In the rows, zero is written as 128.
Where one turn sends some rows of the set: a few examples, then the rows asked:
Z656: [138 137 154 100 125 117 137 108 154 137 100 113 148 130 127 133 104 136
 151 140 118 111  84 144 182  96  97 140]
Z394: [116 147 118 118 148 135 115  92 122  90  84 142 162 135 115 123 127 119
 151 146  98 138 125 146 118 125 121 112]
Z353: [136 148 134 110 103 132 112 130 135 119 131 120 130 108 138 138 121 122
 131 164 115 101 153 143 134  86 165 113]
Z937: [164 125 129 128 120 137 118 139 125 133 126 125 135 121 146 146 102 130
 124 159 116 112 151 156 156 104 153 136]
Z961: [132 114 129 109 185 131 124  80 109 143 123 127 152 104 147 147  90 138
 158 155 142 130 123 104 156  99 138 121]
Z93: [144 159 131  96 129 115 101  61 150 141 108 140 153 153 140 152  99  99
 144 168 120 123 142 121 127 108 145  88]
Z274: [132 111 122 126 184 127 121  72 114 143 118 134 138 101 147 146  86 140
 161 148 139 129 112 112 148 105 132 115]
Z790: [113 136 140 126 104 123 114 131 131 141 131 139 152  98 155 163 127 124
 126 156 126  91 119 144 141  77 155 107]
Z878: [138 115 130 129 179 123 131  71 111 150 128 126 148 107 150 144  90 139
 167 152 139 122 114 109 155  94 121 123]
Z600: [120 147 121 112 144 140 110  87 117  91  96 135 158 132 112 115 138 115
 145 135  88 131 123 130 120 115 120 116]
Z811: [143 137 150  99 123 115 144 101 152 136  92 108 141 126 131 150  97 130
 154 134 121 111  93 150 185 101 103 132]
Z674: [141 117 122 112 180 125 120  72 104 136 125 128 143  99 145 149  98 143
 159 150 144 123 112 104 155 107 123 118]
Z346: [114 130 114 108 148 136 118  97 126  92  87 131 157 118 113 110 122 116
 145 146  82 132 115 145 127 120 114 112]
Z301: [142 155 136 101 134 114 115  59 163 142 108 142 143 159 140 148  87 105
 156 168 122 126 128 126 124 106 143 100]
Z495: [153 104 120 126 116 120 113 145 105 124 125 139 163 113 149 130 122 110
 124 157 106 107 132 144 134 116 154 113]
Z368: [121 144 140 120 107 116 121 142 133 137 125 139 152  98 151 156 124 117
 126 159 121  90 114 146 140  81 161 111]
Z987: [164 119 132 126 117 133 119 143 121 131 125 119 141 113 148 137 116 139
 127 159 124 105 144 153 156 107 154 133]
Z757: [115 141 117 108 149 141 110  94 124  87  84 144 164 127 117 114 121 125
 138 156  90 131 119 144 134 118 110 116]
Z446: [126 101 135 123 123 113 125 136 127 127 124 156 164 106 165 157 103 109
 130 165 129 105 131 129 124 103 160 109]
Z491: [138 139 154  84 123 105 141 109 153 132  95 113 144 132 129 139  99 133
 152 140 117 115  89 142 194  98 113 127]
Z982: [141 160 133 105 127 111 105  55 162 137 100 141 142 148 144 147  92  96
 156 164 110 120 136 131 128 116 143  92]
Z283: [147 159 142 107 137 108 100  58 147 147 110 141 144 156 143 157  97 111
 160 157 132 123 130 129 129 122 152  96]
Z624: [135 119 137 119 181 117 129  87 106 142 124 122 138 103 139 148 100 147
 168 141 148 128 105 110 155 106 133 120]
Z284: [130 151 133 128 150  72 112 100 130 152 123 142 154  96 137 117 122 113
 134 151  67 108 108 116 159  94 111  95]
Z993: [136 143 165 114 125 105 139 106 147 129  94 119 146 131 134 143 110 140
 143 128 124 111  95 135 189  90 101 134]
Z566: [144 121 137 122 187 117 134  81 113 142 124 130 135 116 146 146  91 141
 160 139 136 130 123 101 153 100 139 128]
Z759: [140 146 164 104 121  89 142 116 147 130  96 112 147 126 128 136 109 129
 154 132 116 113  94 141 183 104 105 127]
Z206: [135 111 129 126 121 117 127 135 117 134 124 155 160 110 165 161 105 105
 134 164 136 103 125 132 130  99 167 109]
Z165: [127 150 142 125 148  80 104 104 123 159 126 135 164  99 136 116 119 117
 121 149  72 109 107 124 163  84 113  95]
Z728: [129 150 138 126 142  81 112  95 128 158 130 136 158 109 129 111 118 107
 135 148  66 109  96 128 146  84 112  92]
Z101: [144 139 153  95 125 110 143 113 152 140  96 111 149 129 132 148 102 127
 143 142 126 118 102 134 195  92 101 135]
Z382: [155  98 123 113 116 120 111 144 109 128 132 135 161 117 146 139 115 110
 120 149 105 108 125 147 134 120 149 120]
Z26: [115 133 119 111 147 141 111  86 125  94  95 135 165 127 119 104 124 118
 152 157  90 131 123 134 120 118 111 118]
Z357: [123 156 143 138 153  73 102 104 126 148 120 145 152 103 130 107 123 117
 134 148  69 114 106 129 146 102 120  95]
Z521: [113 139 114 102 147 143 109 102 125  99  89 136 170 126 113 116 131 111
 137 149  84 135 122 139 132 116 114 119]
Z974: [140 161 125 100 135 111 105  58 157 150 108 146 147 156 143 159 100 104
 155 162 111 124 130 129 135 113 149  92]
Z134: [128 147 141 127 144  77 102  95 130 162 126 135 149  93 138 114 115 113
 134 143  74 103  94 127 160  94 115  93]
Z971: [139 151 149  97 134 110 105  59 154 130 105 145 146 161 145 147  96 109
 153 154 124 123 129 116 123 114 153  94]
Z51: [128 149 147 128 151  80 103 102 127 156 126 144 160 119 134 116 126 119
 124 132  64 111  91 129 154  94 121 100]
Z8: [139 150 135 111 110 138 112 130 140 118 121 126 138 111 143 143 123 129
 130 171 121 100 151 147 127  96 171 117]

Z368 goes to Z495
Z134 goes to Z346
Z353 goes to Z446
Now find these:
Z656 goes to Z728
Z600 goes to Z971
Z283 goes to Z624
Z101 goes to Z165
Z974 goes to Z674

Where one turn sends some rows of the set: a few examples, then the rows asked:
Z325: [156 123 148 144 128 122  89 152 115 131 114 122 125  89 134 115 149 128
 157 118  82 185  99 104 140 161 101 148 111 142 128 107 112]
Z484: [153 134 130 122 112 123 172 146 136  66 110 105 145 115 127 121 120 141
 150 108 144 148  98 150 129 150 137 147 124 147 165 122 104]
Z182: [180 127 151 135 109 133 121 147 102 111  83 112 156 107 150 113 123 141
 146 106  79 179 104 107 129 164 106 157  87 143 124 114 101]
Z726: [164 132 160 123 149 104 137 150 124  92  91 127 128  91 159 140 133 118
 142  78 125 117  86 138 116 152 118 109 135 158 120 108 120]
Z506: [174 138 143 135 102 137 120 153 138 103  59 111 106 110 129 104 144 101
 147 109 159 155 112  90 126 158 123 122  86 152 152 139  91]
Z37: [173 117 120 129  96 138 135 132  86 103  98 117 147  94 145 129 115 103
 172 100  94 165  89  89 115 156 130 142 108 153 128 113 116]
Z199: [152 152 145 139 115 126 126 151 160 102 148  97 126 112 128 109 145 176
 145 103 133 151  93 137 125 154 116 119 129 139 158 111  97]
Z658: [156 120 126 140 111 124 106 150 103 118 126 125 119  86 133 146 139 117
 192 102 111 170  86 100 123 172 123 145 130 136 127 112 113]
Z295: [136 130 132 163 142 143 118 147 110 107 148 113 143 126 123 110 145 135
 132 122 123 142 137 104 153 143 107 121  89 146 135 124  89]
Z955: [139 119 161 138 110 101 104 160 134 107 108 130 134 124 141 112 147 105
 142 121 134 103  83 152 119 190 154 109 135 148 129 129 111]
Z105: [152 117 150 157 123 119 143 158 104  88 129 127 113 118 153 127 106 109
 137  95 129 145 109  95  94 133 142 122 129 170 156 127 116]
Z702: [163 133 140 140 130  97  86 133 131 134  96 119 143 128 123  86 136 110
 117 110 133  94  95 131 135 163 127 114 124 145 123 104 107]
Z332: [132 149 109 163 115 104 145 113 139 105 132 125 106 124 124 125 119 126
 148 125 124 134  90 104 125 135 133 128 140 166 157 115  92]
Z194: [147 119 150 129 145 127 116 151  87  87 150 120 103 113 116 113 131 144
 144 107 153 139  91 100 126 159 117 124 134 138 143 116 107]
Z362: [187 134 154 124 117 102 109 152 141 121 108  99 146 102 120  89 141  77
 146 123 137 157 108  89 154 192 130 142 130 138 153 116  90]
Z612: [169 130 137 129 111 164 105 131 142 104  96  86  90 113 131 138 119  99
 146 100 139 130  85  92 122 147 112 136 108 136 127 142  82]
Z153: [118 146 157 131 149 119 118 113 104  96 113 121 131  87 137 108 136 113
 146 121 114 104  82 123 136 139 111 128 130 145 100 111 104]
Z94: [107 143 149 138 129 127 123 147 113 108  99 108 161 111 151 111 170 132
 152 120 112 130 108 147 121 168 126  96 102 136 114 119 103]
Z779: [151 153 132 137 119 100 141 112 146 103 137 104 135 130 146 107 123 125
 114 113 114 143 118 118 135 120 127 152  90 156 153 104  96]
Z962: [178 117 145 131 110 128 123 151 150 117  97  96 147 126 133 119 119 101
 145 113 106 130 100  89 156 192 131 159 123 158 122 139  56]
Z837: [144 126 126 128 144 108 129 134 124 134  80 106 132 123 158 113 135 100
 120 101 102 140 107 138  98 141 136  97 113 155 125 103 118]
Z746: [159 122 147 140  65 134 117 157 139 119 105  80 165 102 135 109 121  90
 150 104 118 124  95  79 137 161 127 145 149 135 150 124  92]
Z767: [139 138 152 146 117 120 112 129 132 109 106 106 164 114 142 105 110  69
 145 123 124  95  90 146 110 151 155 134 134 146 119 116 117]
Z696: [183 133 156 136 122 128 110 146 140  99 103 104 171 113 144 114 137 111
 141 104 119  84 102 156 138 161 128 114 111 161 113 130  92]
Z318: [183 127 150 135  75 107 102 149 118 119 134  91 124 117 164 122 142  88
 147 123 118 140  97 109 136 180 143 144 149 136 140 130  73]
Z966: [144 145 166 154  85 148 104 149 148  90 116 100 115  95 145 127 141  87
 147  98 145 150 100 102 147 137 114 139 111 116 133 146 108]
Z21: [149 135 153 136  92 137 106 144 124 101  89 100  85 120 153  86 149  96
 132 125 135 173 105 120 137 147 139 152 108 127 128 147  85]
Z540: [148 120 134 156 131 163 142 170 118 102 111  88 152 131 141 105 109 125
 132  94 116 168 137 136 110 133 129 130 117 150 143 127  99]

Z702 goes to Z696
Z540 goes to Z105
Z837 goes to Z726
Now find these:
Z332 goes to Z199
Z658 goes to Z325
Z746 goes to Z318
Z612 goes to Z966

Where one turn sends some rows of the set: a few examples, then the rows asked:
Z376: [141 183 181 131 122 120 110 147 144 121 169 108 122 145 109 138 159 127]
Z389: [135 146 178 163 113 106 119 154 149 113 190 116 106 148 108 131 141 154]
Z942: [138 145 160 110  80 159  93 125 116  94 130 102  98 145 145 123 143 142]
Z163: [147 121 153 138 107 179 135  95 141  91 154 114 108 128  93 144 150 141]
Z383: [141 165 160 138  85 148 106 120 132  77 138  91 116 171 133 127 133 117]
Z56: [133 189 148 133 108 108 113 145 131 134 159 102 105 145 113 139 152 134]
Z66: [140 177 186 136 111 117 115 142 137 139 162 110 145 147 128 132 140 139]
Z388: [138 116 151 123  74 135  95 142 138  81 138 104  85 127 139 120 141 151]
Z616: [124 149 186 144 122 127 127 126 155 144 172 134 119 145 120 152 149 166]
Z416: [154 135 149 127  87 153 119 114 144  98 132 102 147 109 118 130 139 116]
Z214: [130 155 146 152  98 103 128 149 129 144 173 108 113 147 114 138 125 170]
Z641: [118 166 142 127 111 122 124 132 133 153 160 119 109 144 112 161 145 162]
Z413: [171 157 168 131  90 130 130 123 161  95 124  77 131 135 122 122 122 129]
Z915: [151 116 150 146  89 141 142 126 147  86 155  87 110 150  98 141 108 172]
Z62: [164 123 172 130  83 153 126 126 122  96 146  87  92 136 119 112 120 177]
Z352: [132 144 160 119 106 177 133  94 140 104 137 108 109 165 113 166 135 156]
Z272: [129 143 163 146 103 107 115 165 136 123 185 108 134 145 107 143 129 160]
Z67: [119 150 165 123 126 130 117 141 149 134 173 125 122 141 102 169 153 158]
Z575: [152 146 168 152  95 171 122  94 127  86 149 109 118 143 119 117 149 115]
Z16: [124 110 145 156  80 127 112 128 162  76 151 114  99 152 131 139 125 150]
Z191: [130 159 146 156 106  97 122 149 146 127 175 111  86 142 108 136 145 154]
Z752: [138 113 155 169  78 151 118 110 133  83 159 119 122 139 130 115 132 134]
Z501: [147 116 165 111  93 145 115 120 160 101 126 112  80 111 131 133 149 161]
Z784: [133 131 162 121 102 145 127  99 182 109 118 120 113 131 134 156 141 145]
Z740: [173 142 181 114  93 148 124 118 142 103 123  88  95 117 128 111 139 154]
Z195: [144 185 167 146 105 106 129 131 136 152 156 106 116 144 125 125 139 148]
Z764: [138 124 164 112  86 175 116 112 114 106 140 107  93 147 131 136 135 176]
Z172: [130 166 162 144 118 113 134 121 154 153 159 126  93 140 118 145 152 162]
Z186: [131 107 148 140  86 160 121  99 150 107 140 130 136 119 132 140 140 138]
Z688: [159 113 141 143  89 150 129 126 141  79 157  94 125 115  90 129 133 136]

Z413 goes to Z915
Z195 goes to Z214
Z388 goes to Z501
Now find these:
Z186 goes to Z416
Z389 goes to Z616

Where one turn sends some rows of the set: a few examples, then the rows asked:
Z743: [ 85 128  85 102 160 152 143 119 118 116 149 117 122 149 151 136 113 123
 178 127 117 112 146 109 135 123 121 161 147 119 123 117 137 156 129 138
  93 148]
Z902: [118 142  86 138 116 163 119 153 119  78 166 135  96 173 145 132 112 129
 167 133 146 110 104 136  88 111 123  99 139 131 129 116 140 149 128 160
 140 140]
Z571: [108 130  88 115 114 147 145 126  89  81 152 120 113 141 147 100 118 124
 167 103 136 131 125  89  96 106 133 120 142 130 115 117 120 150 100 146
  93 150]
Z138: [131 102 157 112 142 121 100 129 142 120 157 139 141 128 143 135 122 154
 128 142 111 142 119 139 134 120 125 119 148 119 144 160 109 123 147 106
 140 125]
Z840: [125 109 153 111 138 119  96 125 142 132 158 135 141 126 141 131 130 154
 129 138 110 143 118 141 135 130 126 113 145 114 138 157 113 118 146 104
 134 128]
Z164: [122 124 129 125 119 159 132 119 123 114 163 143 122 130 143 122 102 101
  95 142 148 130 119 124  89 165 123 102 172 108  91 144 130 120 128 133
 108 135]
Z686: [120 142  88 132 116 164 117 153 119  80 167 128  93 164 147 135 113 131
 162 130 148 107 107 135  86 116 129  91 142 124 123 114 148 147 132 158
 137 139]
Z407: [131 126 160 121 141 112 101 120 134 143 151 157 157 149 132 139 122 133
 136 156 119 148 111 153 118 129 123 117 131 129 132 145 118 132 145 104
 125 133]
Z59: [ 86 123  87 105 162 152 146 121 117 109 149 122 123 152 153 138 109 122
 177 129 117 113 146 107 136 115 119 164 148 122 126 119 133 159 131 140
  98 149]
Z597: [118 137 127 144 120 161 133 107 119 124 164 173 138 165 132 106 101  88
 120 153 142 144 102 130 102 149 100 128 152 141 108 141 105 126 115 142
 103 139]
Z192: [124 112 153 120 139 119  98 123 140 133 158 147 148 139 135 126 128 150
 140 142 108 148 113 143 141 121 117 126 137 130 148 157 101 122 142 108
 133 128]
Z45: [135 120 162 124 147 113 107 124 133 129 150 161 157 147 139 142 115 135
 133 162 121 148 114 152 117 118 118 119 135 132 138 150 114 137 144 107
 133 130]
Z180: [114 138 124 134 116 159 126 106 122 136 165 154 129 147 132 108 110  93
 109 142 144 140 107 130  98 169 115 112 156 123  95 137 121 118 121 133
  96 141]
Z513: [129 121 134 144 129 163 143 119 120  94 162 175 136 154 141 119  89  94
 113 157 149 139 110 124  96 134  96 128 164 139 116 151 103 134 121 145
 119 129]
Z770: [ 90 121  89 103 164 152 148 123 119 102 147 120 122 149 155 142 108 125
 174 129 119 110 150 105 132 113 119 163 150 121 126 122 134 160 132 140
 101 144]
Z380: [114 148  85 138 113 162 115 147 118  89 168 139  99 178 141 127 116 127
 173 131 143 111 100 137  92 116 121 100 132 136 128 112 140 148 127 161
 133 141]
Z221: [ 90 120  89  99 164 152 146 123 119 104 149 115 121 144 154 142 109 125
 170 127 120 108 149 106 132 117 125 157 153 115 123 121 138 158 135 138
 100 145]
Z995: [110 129  88 115 114 148 144 128  88  81 151 119 113 140 146 101 118 124
 167 103 136 130 126  88  97 106 133 120 142 130 114 118 120 150 100 146
  93 150]
Z112: [114 146  86 131 112 160 112 151 120  93 168 125  94 167 143 131 119 130
 165 127 144 109 105 137  88 125 130  87 137 124 118 110 150 141 131 156
 130 143]
Z178: [121 113 151 115 138 119  94 121 140 142 158 140 144 135 134 126 133 150
 137 141 108 146 114 144 141 131 122 121 138 121 142 154 109 116 143 105
 131 129]
Z943: [109 129  87 115 116 147 144 124  89  80 152 120 112 140 148 101 116 124
 168 104 136 131 126  88  97 105 130 122 142 130 115 117 120 151 100 145
  95 149]
Z454: [110 130  89 115 114 148 145 125  88  79 153 120 113 142 148 101 118 125
 168 104 136 130 127  89  97 106 133 122 142 131 114 118 119 150 100 144
  96 150]
Z802: [110 129  89 117 116 148 145 125  89  79 153 119 113 140 148 101 119 124
 166 104 137 130 127  89  95 106 134 120 143 130 114 117 119 150 101 146
  94 149]
Z795: [140 115 165 119 149 113 110 129 134 121 152 156 153 139 143 148 114 139
 126 160 122 142 119 147 113 118 123 114 143 125 134 153 121 138 149 105
 136 126]
Z122: [ 86 124  84 100 161 151 144 121 120 112 150 113 118 142 153 140 112 123
 173 124 117 111 149 107 134 124 127 158 150 113 120 119 140 157 133 137
  96 146]
Z363: [131 125 160 116 141 111 100 122 135 143 150 147 151 139 136 143 124 136
 128 153 120 146 116 152 115 134 132 108 136 119 125 145 126 130 147 102
 122 133]
Z5: [111 151  85 135 111 162 112 146 118  96 167 131  96 176 138 127 120 127
 170 129 144 112 100 139  91 124 126  94 133 130 122 108 144 143 126 156
 127 144]
Z583: [131 114 135 131 128 162 144 125 124  89 161 154 126 135 149 126  90 102
  97 150 151 132 121 120  86 143 111 111 179 120 103 152 118 131 127 138
 122 127]
Z826: [129 105 157 117 142 120 103 126 140 121 156 148 146 135 141 132 123 151
 135 145 109 144 116 140 138 116 117 126 143 127 151 159 103 124 143 111
 141 125]
Z741: [137 119 163 114 144 111 105 126 136 129 151 145 148 131 140 148 119 140
 123 154 123 143 121 150 112 127 131 105 144 117 126 150 126 136 149 101
 129 129]

Z380 goes to Z5
Z178 goes to Z840
Z571 goes to Z995
Now find these:
Z513 goes to Z597
Z363 goes to Z741
Z221 goes to Z770

